m =
[[196  88 101  72 117 149 163  89 188 175  78 170 206]
 [188  63  99  64 127 170 188  99 216 177 101 150 208]
 [216 108  89  65  96 149 136  83 154 158  83 183 185]
 [216 142 112  87  98  94 101  88 120 148  80 211 160]
 [192  77  95  66 118 159 180  94 194 165  90 159 216]
 [203  79 104  55 110 132 145  91 175 168  81 183 196]
 [210 123 102  60  92 118 129  88 136 153  80 198 176]]
The first entry, reading row by row: 196
The last entry, reading row by row? 176
The bottom-left entry -> 210
The 4th entry in reading order? 72
The third entry on the main diagonal -> 89
The smallest entry in the last column? 160
The entry directly below the smallest entry: 60
The second entry on the main diagonal: 63
The entry just right of the centre entry? 88
The entry just right of 96? 149
The entry just right of 145? 91
The entry directly below the centre entry -> 180
The entry just left of the centre entry is 94
The entry just left of the smallest entry? 104
The entry just left of 102 is 123
The entry directly above 63? 88
The entry at the centre? 101
The entry just right of 72: 117
The entry just right of 123: 102
The entry just right of 81? 183
The 2nd entry on the diagonal from the top-right corner is 150
The largest entry in the last column: 216
The fourth-last entry, reading row by row? 153
The smallest entry? 55
The top-right entry is 206
The entry just left of 66: 95
The fifth entry from the end, reading row by row is 136
The entry just left of 104 is 79
The entry directly below 165? 168

[[-15.7 -23.5  -3.2  21.1  21.4   4.9   8.2  -6.4 -14.9 -14.5   1.6 -21.3
    0.7]
 [  9.7 -19.6 -18.8  -6.0  -8.7   6.4 -19.6 -17.2  10.2  -4.1   0.2   9.2
   15.4]
 [-10.3  -8.9  -4.8   7.7  15.1   2.4  20.7 -11.5 -12.7  -8.8   4.8 -17.3
   -6.4]
 [ -2.8 -33.0 -12.9  14.7  17.5  12.9 -10.7 -12.4  -0.3 -16.6   2.0  -4.8
   18.5]
 [ -0.3 -35.7 -14.3  10.0  -2.4   6.3 -30.6 -16.8   2.6  -7.9  -1.3  -1.0
   13.7]
 [ -5.4  22.2  -0.6 -19.6 -46.8 -17.2  -3.7  -2.6  -5.1   6.7 -16.5  -6.0
   -6.3]
 [ -7.6 -14.3  -7.2 -10.1 -43.6  -3.6 -41.1   0.8  -4.5  -3.0 -18.0   6.0
   -9.5]
 [ -3.0   5.7  -3.5 -14.8 -48.0 -13.5 -27.4  -1.5   0.3   5.0 -18.1   2.5
   -1.3]
 [  4.6  -5.7  -6.9  -8.2 -40.4  -2.9 -34.6   4.5   5.9   3.4  -9.4   3.9
   12.2]
 [  2.1 -25.9 -21.0  -2.1  -4.8   4.5 -18.3 -24.5   4.8  -9.7  -6.3   4.1
   15.2]
 [ -9.5 -42.8 -12.0  20.1   8.6   5.4 -24.9 -16.8  -5.9 -10.5  -0.3  -8.9
    4.5]
 [  3.9  20.4  -4.1 -20.9 -46.4 -16.2  -2.2  -9.6  -0.4  17.8  -1.9  -3.8
  -12.7]
 [ -0.7  26.1 -10.6 -35.5 -28.9 -16.2  18.4 -25.9  -4.6   7.7  -9.6   5.1
  -29.4]
 [  1.8 -11.9 -11.6  -7.1 -32.4  -1.0 -31.9   3.4   2.7  -0.4 -11.9   4.7
    7.3]
 [ -7.0  17.0   2.4 -15.2 -47.0 -15.5 -14.2   2.5  -4.5   3.9 -18.7  -4.9
   -2.8]]
Read off the largest entry.
A: 26.1
Read off the entry just left of the smallest entry.
A: -14.8
The entry just left of 10.2 -> -17.2
The entry just left of -28.9 is -35.5
The entry just left of -14.2 -> -15.5
Read off the entry just left of -6.9.
A: -5.7
Read off the entry just left of the centre entry.
A: -13.5
The entry just right of the largest entry -> -10.6
The entry just left of -4.9 is -18.7
The entry just left of the largest entry is -0.7
The smallest entry is -48.0
Read off the entry just left of 2.0.
A: -16.6

[[-0.092  0.143  0.106 -0.238  0.212  0.228 -0.067  0.226 -0.287 -0.246]
 [-0.218 -0.199  0.097  0.161 -0.217  0.014 -0.018  0.101  0.047  0.140]
 [-0.298 -0.248  0.209 -0.036  0.180 -0.065 -0.134  0.087 -0.038 -0.108]
 [ 0.101 -0.043  0.041  0.083 -0.089  0.063  0.218  0.036 -0.010  0.023]
 [ 0.198  0.136 -0.226 -0.251  0.176  0.192  0.045  0.084  0.134  0.125]
 [ 0.018 -0.084  0.182 -0.031 -0.193 -0.042  0.215  0.157 -0.028  0.109]
 [-0.110  0.017  0.024 -0.227  0.083 -0.288  0.200 -0.030  0.141  0.194]
 [-0.285  0.125  0.087  0.175 -0.100 -0.042  0.081 -0.264  0.024  0.171]
 [ 0.155 -0.238 -0.110 -0.224 -0.256  0.105  0.082 -0.076 -0.198 -0.166]
 [ 0.020 -0.280  0.232  0.105 -0.055 -0.069  0.180  0.138 -0.197 -0.103]
 [ 0.010 -0.042  0.019  0.134 -0.156 -0.238 -0.099 -0.119 -0.209 -0.166]
 [-0.150  0.032  0.133  0.196 -0.193 -0.274 -0.237 -0.003  0.079 -0.187]]
Rows and columns are numbered from 0.
The entry directly below 0.036 is 0.084
The entry just left of -0.055?
A: 0.105
The entry at row 0, column 2?
A: 0.106
The top-right entry?
A: -0.246
The entry at row 2, column 0 -> -0.298
The entry just right of 0.192 is 0.045
The entry at row 0, column 1?
A: 0.143
The entry in the top-left corner: -0.092
The entry directly below 0.081 -> 0.082
The entry in the bottom-left corner is -0.150
The entry directly below -0.285 is 0.155
The entry at row 1, column 1 -> -0.199
The entry just left of the largest entry: -0.280
The entry at row 2, column 2: 0.209
The entry directly above 0.032?
A: -0.042
The entry directly below the largest entry?
A: 0.019
The entry directly above -0.274 is -0.238
The entry just left of 0.176 is -0.251
The entry directly below 0.226?
A: 0.101
The entry in the bottom-right corner is -0.187
The entry directly above the largest entry?
A: -0.110
The entry just right of the smallest entry?
A: -0.248
The entry at row 1, column 0 is -0.218
The entry directly above -0.156 is -0.055

[-19  22 -26  32  29  27   9]
The entry just left of the centre entry -> -26
The entry just left of 9: 27

Questions about the table below.
1) The entry in the bottom-left corner?
2) The entry directly above -19.4?
3) The first entry in reading order?
4) The bottom-right entry?
5) The fourth-last entry, reading row by row?
6) The entry directly below the largest entry?
7) The entry directly above -29.1?
8) The third entry on the diagonal from the top-right corner?
[[ 10.1 -35.9  39.1 -37.5  10.3  15.0  -3.4  28.9   8.8 -30.2  13.3  34.9]
 [  6.8 -39.0  15.0  17.9 -27.2  17.2 -23.5  25.5 -22.4 -27.0 -13.3 -39.6]
 [  3.5 -36.3  18.6 -38.8 -19.0 -16.7 -21.6  -3.7  -8.5  34.1  14.3 -15.6]
 [ 23.1 -12.5  37.9 -31.7  16.4  15.7  37.7  33.9  -8.6  35.0 -34.3 -31.7]
 [ -9.8 -36.4 -30.7  12.3  21.0 -19.4  13.0  34.4 -29.1   6.0  20.0 -31.5]
 [ 22.7 -31.4 -11.8  19.4  15.0   9.4  39.6 -20.9  31.9  28.2  37.4   8.1]
 [ 33.4  -6.0 -31.2  39.9 -32.2  40.1 -40.8   2.2  10.0  18.2 -39.8 -21.7]
 [  1.3 -16.3 -39.1  39.5 -35.3  31.9  -9.7 -14.4  -5.8  21.9  25.4 -27.0]
 [-36.1  13.6 -39.2 -35.6  -3.7   5.2  17.7 -33.9 -18.1  -2.0 -16.3  -0.1]]
1) -36.1
2) 15.7
3) 10.1
4) -0.1
5) -18.1
6) 31.9
7) -8.6
8) 34.1
